In the data rows, the value 128 means zero.
Here is a table of points, one per row:
[097, 132, 124, 105, 133, 099, 185, 163, 094, 153, 157, 143, 139, 155, 118, 159, 131, 133, 098, 080, 106, 110, 101, 145, 134, 171, 124, 126, 109, 111, 145, 123]
[187, 130, 142, 175, 101, 117, 115, 133, 134, 082, 135, 129, 124, 102, 142, 097, 212, 122, 139, 139, 083, 117, 128, 151, 114, 133, 165, 126, 112, 127, 149, 115]
[139, 102, 125, 127, 113, 150, 109, 149, 140, 148, 116, 112, 095, 159, 077, 132, 064, 131, 154, 080, 115, 119, 123, 135, 122, 132, 129, 146, 146, 132, 136, 102]
[109, 180, 098, 119, 143, 106, 148, 145, 131, 099, 140, 073, 176, 119, 149, 124, 130, 126, 120, 113, 180, 150, 111, 146, 132, 142, 131, 132, 124, 189, 122, 122]
[157, 140, 162, 140, 147, 128, 089, 065, 117, 150, 099, 137, 147, 149, 126, 141, 152, 111, 075, 111, 106, 134, 124, 144, 134, 128, 113, 139, 133, 156, 152, 098]
[104, 157, 134, 114, 117, 109, 155, 114, 124, 161, 146, 129, 134, 143, 122, 122, 117, 134, 126, 169, 138, 116, 100, 074, 157, 105, 123, 135, 197, 090, 150, 127]
[064, 136, 087, 169, 114, 129, 124, 129, 083, 126, 109, 141, 113, 141, 107, 107, 137, 133, 167, 120, 118, 145, 154, 127, 123, 106, 111, 134, 128, 146, 149, 130]
[131, 144, 129, 119, 171, 216, 115, 106, 119, 133, 130, 116, 133, 085, 144, 104, 120, 151, 082, 101, 135, 098, 191, 120, 128, 129, 131, 133, 113, 133, 113, 109]
[137, 107, 140, 085, 140, 097, 150, 142, 115, 126, 099, 105, 115, 104, 171, 128, 151, 121, 120, 106, 107, 083, 151, 122, 128, 109, 095, 148, 130, 106, 104, 152]
[128, 132, 118, 082, 131, 100, 146, 112, 128, 122, 143, 123, 112, 135, 098, 141, 089, 107, 119, 120, 102, 136, 147, 152, 077, 109, 141, 096, 123, 124, 112, 135]
[114, 135, 126, 083, 149, 130, 107, 137, 097, 158, 100, 138, 161, 138, 135, 137, 144, 114, 148, 116, 081, 130, 117, 108, 138, 114, 128, 077, 088, 128, 156, 101]
[125, 122, 127, 133, 107, 170, 092, 114, 136, 141, 173, 132, 154, 118, 155, 138, 119, 136, 135, 143, 103, 129, 142, 121, 149, 153, 108, 148, 164, 135, 105, 133]
[130, 122, 141, 110, 124, 132, 156, 138, 129, 122, 179, 124, 089, 079, 127, 143, 150, 118, 145, 126, 131, 141, 117, 129, 109, 135, 102, 192, 063, 177, 137, 135]
[110, 122, 080, 120, 109, 123, 123, 121, 131, 092, 137, 148, 133, 122, 183, 161, 133, 123, 122, 127, 125, 143, 116, 124, 117, 133, 135, 110, 130, 128, 161, 134]
[104, 105, 152, 114, 132, 166, 106, 129, 110, 112, 119, 114, 143, 093, 122, 145, 122, 119, 104, 105, 123, 112, 105, 142, 098, 072, 130, 095, 228, 140, 099, 122]
[152, 145, 122, 110, 097, 117, 164, 140, 112, 136, 120, 144, 139, 140, 156, 121, 134, 196, 120, 113, 106, 135, 121, 149, 122, 101, 161, 124, 095, 123, 108, 105]
[124, 158, 108, 108, 126, 187, 158, 117, 180, 124, 106, 152, 133, 145, 109, 199, 125, 119, 154, 119, 151, 136, 102, 077, 104, 145, 127, 118, 136, 146, 116, 130]
[162, 105, 118, 125, 097, 132, 150, 142, 122, 136, 139, 151, 103, 097, 125, 133, 105, 133, 116, 132, 144, 143, 111, 114, 138, 093, 102, 072, 106, 139, 138, 120]
[130, 161, 144, 118, 094, 109, 121, 137, 104, 137, 174, 124, 131, 159, 107, 162, 144, 106, 116, 135, 131, 139, 173, 137, 160, 118, 153, 118, 114, 161, 038, 146]
[133, 164, 124, 149, 102, 087, 102, 114, 128, 143, 109, 126, 135, 120, 101, 157, 110, 169, 099, 116, 118, 134, 135, 120, 133, 132, 132, 145, 160, 109, 116, 109]
[106, 119, 120, 157, 156, 103, 158, 107, 106, 172, 136, 131, 140, 109, 098, 102, 134, 147, 130, 159, 144, 129, 124, 121, 143, 123, 148, 105, 128, 146, 154, 147]
[114, 109, 136, 139, 127, 135, 120, 113, 136, 150, 137, 143, 158, 138, 140, 135, 118, 145, 189, 110, 101, 126, 138, 124, 131, 137, 131, 134, 123, 120, 118, 247]
[134, 117, 088, 137, 121, 155, 078, 180, 123, 099, 081, 129, 150, 123, 134, 140, 104, 114, 106, 163, 133, 102, 101, 113, 112, 172, 145, 120, 173, 151, 099, 128]
[130, 123, 123, 092, 156, 129, 141, 111, 129, 147, 111, 126, 134, 129, 155, 125, 114, 138, 090, 192, 191, 128, 144, 123, 114, 120, 123, 165, 075, 092, 145, 090]
[141, 130, 165, 131, 135, 127, 152, 124, 134, 127, 127, 124, 159, 103, 134, 113, 121, 132, 175, 114, 125, 105, 130, 130, 117, 150, 110, 094, 143, 150, 129, 131]
[128, 160, 148, 125, 149, 112, 121, 140, 118, 094, 146, 128, 110, 115, 144, 130, 076, 111, 145, 087, 131, 109, 147, 114, 128, 139, 199, 125, 097, 143, 158, 119]
[122, 141, 164, 167, 114, 139, 106, 157, 166, 160, 138, 156, 130, 132, 116, 140, 142, 133, 130, 110, 154, 080, 140, 131, 115, 151, 116, 138, 122, 110, 164, 135]
[142, 122, 109, 126, 142, 112, 082, 109, 119, 124, 149, 110, 122, 117, 112, 165, 137, 100, 133, 128, 125, 162, 119, 123, 131, 143, 104, 076, 138, 097, 112, 135]
[158, 118, 142, 128, 133, 140, 132, 126, 101, 135, 127, 146, 089, 142, 156, 137, 158, 165, 138, 178, 161, 132, 089, 110, 123, 120, 149, 154, 185, 107, 142, 108]
[121, 146, 102, 095, 177, 119, 071, 134, 155, 153, 123, 131, 120, 128, 141, 135, 150, 141, 158, 154, 164, 106, 114, 139, 135, 082, 157, 188, 143, 103, 138, 147]
[116, 154, 136, 125, 162, 121, 131, 134, 135, 144, 117, 135, 119, 142, 136, 022, 138, 118, 142, 151, 128, 124, 124, 126, 111, 201, 122, 122, 099, 142, 095, 116]
[123, 120, 175, 113, 062, 151, 149, 123, 129, 129, 121, 123, 129, 126, 084, 176, 124, 103, 151, 142, 121, 151, 115, 154, 160, 130, 143, 137, 111, 116, 111, 098]
[149, 110, 155, 136, 158, 165, 129, 142, 133, 120, 145, 140, 144, 116, 119, 092, 085, 118, 155, 150, 124, 193, 122, 160, 114, 130, 130, 130, 107, 129, 129, 140]
[119, 134, 130, 185, 115, 172, 140, 141, 161, 112, 105, 121, 136, 129, 150, 141, 139, 145, 110, 138, 136, 099, 147, 128, 121, 101, 085, 071, 149, 135, 117, 088]
[113, 142, 107, 112, 126, 143, 134, 116, 146, 096, 122, 134, 142, 113, 139, 141, 149, 153, 154, 118, 121, 151, 146, 129, 129, 165, 133, 121, 151, 129, 134, 125]
[133, 113, 126, 116, 154, 120, 106, 112, 149, 094, 161, 120, 157, 118, 160, 106, 112, 138, 171, 094, 139, 124, 131, 156, 117, 133, 129, 134, 115, 109, 121, 100]
[114, 151, 129, 123, 103, 152, 153, 103, 115, 157, 119, 137, 101, 114, 155, 097, 080, 109, 116, 134, 112, 160, 133, 142, 129, 141, 125, 111, 133, 100, 145, 133]
[190, 122, 123, 087, 151, 124, 140, 129, 137, 145, 109, 118, 109, 173, 163, 127, 129, 109, 153, 156, 126, 100, 142, 152, 214, 131, 131, 128, 161, 139, 143, 074]
[155, 128, 105, 174, 127, 154, 191, 153, 112, 137, 125, 084, 135, 142, 103, 142, 109, 139, 120, 129, 124, 142, 103, 127, 153, 144, 107, 141, 113, 101, 085, 147]
[141, 103, 149, 147, 160, 119, 143, 092, 144, 103, 116, 139, 148, 233, 150, 150, 125, 145, 100, 127, 110, 121, 177, 132, 143, 114, 140, 125, 109, 162, 095, 152]
[115, 186, 124, 110, 157, 151, 155, 160, 110, 117, 139, 133, 122, 127, 137, 122, 173, 114, 135, 106, 145, 148, 109, 151, 117, 121, 120, 110, 092, 107, 089, 128]
[104, 114, 148, 152, 090, 135, 111, 124, 124, 144, 079, 107, 150, 126, 120, 114, 126, 122, 130, 122, 123, 110, 140, 109, 083, 122, 162, 164, 091, 166, 154, 129]
[102, 106, 139, 171, 172, 086, 133, 132, 126, 111, 131, 128, 115, 143, 100, 113, 111, 146, 125, 102, 150, 156, 177, 089, 133, 109, 128, 136, 138, 124, 140, 085]
[140, 117, 153, 102, 151, 113, 076, 106, 094, 100, 126, 144, 132, 152, 104, 128, 137, 149, 154, 186, 163, 132, 108, 127, 117, 139, 120, 152, 156, 099, 143, 109]
[153, 119, 105, 176, 135, 093, 107, 168, 122, 205, 123, 111, 148, 142, 141, 177, 132, 089, 135, 133, 125, 141, 148, 143, 116, 121, 109, 123, 135, 149, 141, 107]
[049, 113, 148, 142, 147, 128, 119, 112, 138, 123, 103, 114, 004, 147, 189, 137, 109, 117, 144, 113, 138, 138, 101, 153, 156, 131, 127, 105, 124, 136, 141, 139]
[126, 139, 159, 129, 130, 111, 111, 153, 138, 143, 198, 118, 150, 159, 139, 130, 124, 134, 120, 136, 033, 138, 087, 136, 130, 124, 137, 115, 123, 107, 125, 114]
[139, 122, 131, 162, 178, 128, 153, 138, 089, 112, 146, 121, 121, 124, 140, 139, 119, 119, 135, 142, 131, 101, 120, 115, 161, 129, 132, 160, 121, 135, 128, 165]
[119, 094, 109, 153, 127, 113, 146, 136, 147, 126, 173, 128, 114, 143, 151, 052, 116, 149, 146, 111, 116, 125, 130, 141, 128, 116, 140, 147, 129, 126, 121, 108]
[174, 155, 118, 099, 116, 114, 145, 091, 113, 125, 123, 091, 109, 152, 104, 124, 124, 143, 145, 170, 148, 097, 104, 137, 091, 108, 104, 149, 165, 120, 153, 121]
[122, 115, 119, 132, 115, 129, 114, 131, 169, 111, 109, 110, 152, 135, 137, 146, 141, 109, 067, 112, 152, 181, 133, 116, 108, 116, 112, 145, 119, 092, 135, 137]
[171, 108, 103, 122, 146, 133, 138, 132, 098, 152, 101, 133, 128, 114, 119, 131, 149, 149, 114, 091, 127, 153, 099, 117, 140, 117, 128, 104, 127, 129, 112, 128]
[080, 105, 129, 117, 122, 128, 097, 145, 124, 120, 138, 095, 121, 147, 119, 113, 113, 166, 132, 139, 104, 143, 111, 097, 126, 102, 122, 118, 099, 180, 134, 136]
[123, 077, 114, 109, 113, 106, 092, 119, 152, 132, 126, 114, 092, 112, 080, 128, 115, 137, 106, 130, 172, 077, 122, 133, 133, 150, 137, 105, 082, 144, 113, 172]
[124, 135, 148, 107, 120, 128, 126, 151, 199, 109, 082, 148, 163, 123, 105, 140, 138, 144, 114, 120, 128, 168, 113, 109, 144, 144, 126, 126, 135, 143, 177, 145]
[119, 096, 138, 116, 117, 115, 180, 110, 124, 111, 117, 105, 140, 145, 183, 136, 128, 107, 124, 187, 129, 110, 097, 114, 093, 114, 132, 165, 167, 126, 147, 126]
[140, 120, 141, 131, 107, 087, 121, 171, 098, 141, 125, 148, 135, 098, 129, 131, 143, 140, 110, 118, 125, 146, 128, 146, 151, 132, 094, 127, 148, 135, 111, 114]
[121, 114, 114, 133, 122, 111, 116, 098, 143, 125, 134, 174, 086, 149, 133, 098, 140, 120, 133, 131, 095, 101, 134, 133, 113, 138, 095, 138, 123, 127, 108, 117]
Along one direction, these points spread out more than along any other. Take the direction at right angles to it along which they spread out most. Go by this last direction. How far along it is each point below, from 0 to 99? 50 is the average, and the first point above lies past it. One standard deviation of the points above along it is 16.
[100, 118, 124, 141, 155, 121, 135, 109, 143, 150, 171, 152, 104, 121, 098, 128, 136, 119, 123, 125, 164, 096, 111, 116, 123, 131, 131, 133, 097, 138, 122, 138] : 35
[128, 133, 103, 071, 108, 179, 111, 146, 120, 112, 110, 147, 147, 122, 108, 097, 118, 102, 081, 155, 118, 131, 215, 114, 144, 118, 109, 143, 138, 161, 137, 126] : 59
[118, 146, 157, 134, 122, 105, 136, 140, 150, 139, 120, 117, 121, 152, 119, 100, 155, 102, 147, 136, 152, 127, 168, 101, 142, 104, 123, 106, 127, 082, 135, 158] : 43
[155, 154, 127, 130, 077, 122, 095, 081, 122, 130, 133, 107, 115, 123, 105, 134, 137, 132, 121, 104, 115, 115, 113, 100, 126, 119, 077, 135, 097, 129, 125, 116] : 61
[105, 125, 138, 124, 138, 090, 123, 129, 130, 121, 106, 127, 126, 087, 156, 123, 148, 129, 129, 126, 116, 105, 166, 127, 095, 151, 161, 111, 158, 123, 100, 144] : 47
[120, 121, 107, 165, 148, 153, 111, 109, 142, 076, 101, 145, 174, 119, 084, 132, 117, 088, 112, 127, 116, 062, 049, 122, 146, 094, 126, 141, 157, 122, 095, 091] : 70
[155, 156, 158, 146, 106, 118, 106, 128, 133, 140, 124, 155, 123, 123, 166, 091, 063, 101, 143, 114, 161, 142, 124, 139, 108, 136, 138, 144, 142, 130, 075, 186] : 43
[146, 156, 113, 132, 131, 146, 140, 117, 129, 110, 160, 117, 102, 127, 131, 129, 163, 110, 116, 124, 128, 173, 142, 136, 119, 142, 141, 117, 119, 101, 140, 152] : 49
[149, 084, 131, 136, 129, 147, 127, 122, 123, 126, 145, 112, 143, 141, 063, 127, 127, 135, 129, 121, 133, 128, 155, 114, 130, 159, 143, 095, 097, 116, 155, 133] : 56
[124, 121, 120, 145, 074, 150, 132, 149, 100, 140, 172, 120, 138, 093, 156, 154, 137, 132, 127, 127, 169, 115, 152, 129, 131, 104, 129, 115, 128, 098, 154, 120] : 59
[109, 133, 115, 147, 146, 118, 130, 117, 170, 116, 106, 146, 126, 029, 120, 136, 103, 126, 113, 146, 040, 161, 146, 128, 122, 132, 133, 140, 118, 141, 103, 108] : 59
[125, 115, 101, 092, 077, 123, 144, 129, 117, 130, 105, 149, 129, 110, 147, 107, 133, 126, 135, 085, 137, 137, 111, 145, 160, 162, 144, 129, 110, 101, 137, 129] : 48
[152, 101, 117, 117, 138, 123, 154, 122, 139, 145, 131, 132, 117, 130, 078, 089, 180, 118, 141, 131, 161, 151, 119, 146, 141, 120, 165, 162, 192, 141, 146, 151] : 41
[123, 155, 131, 153, 128, 117, 139, 147, 104, 074, 118, 131, 125, 152, 090, 143, 130, 134, 110, 145, 124, 110, 128, 165, 132, 124, 100, 121, 091, 108, 175, 176] : 49
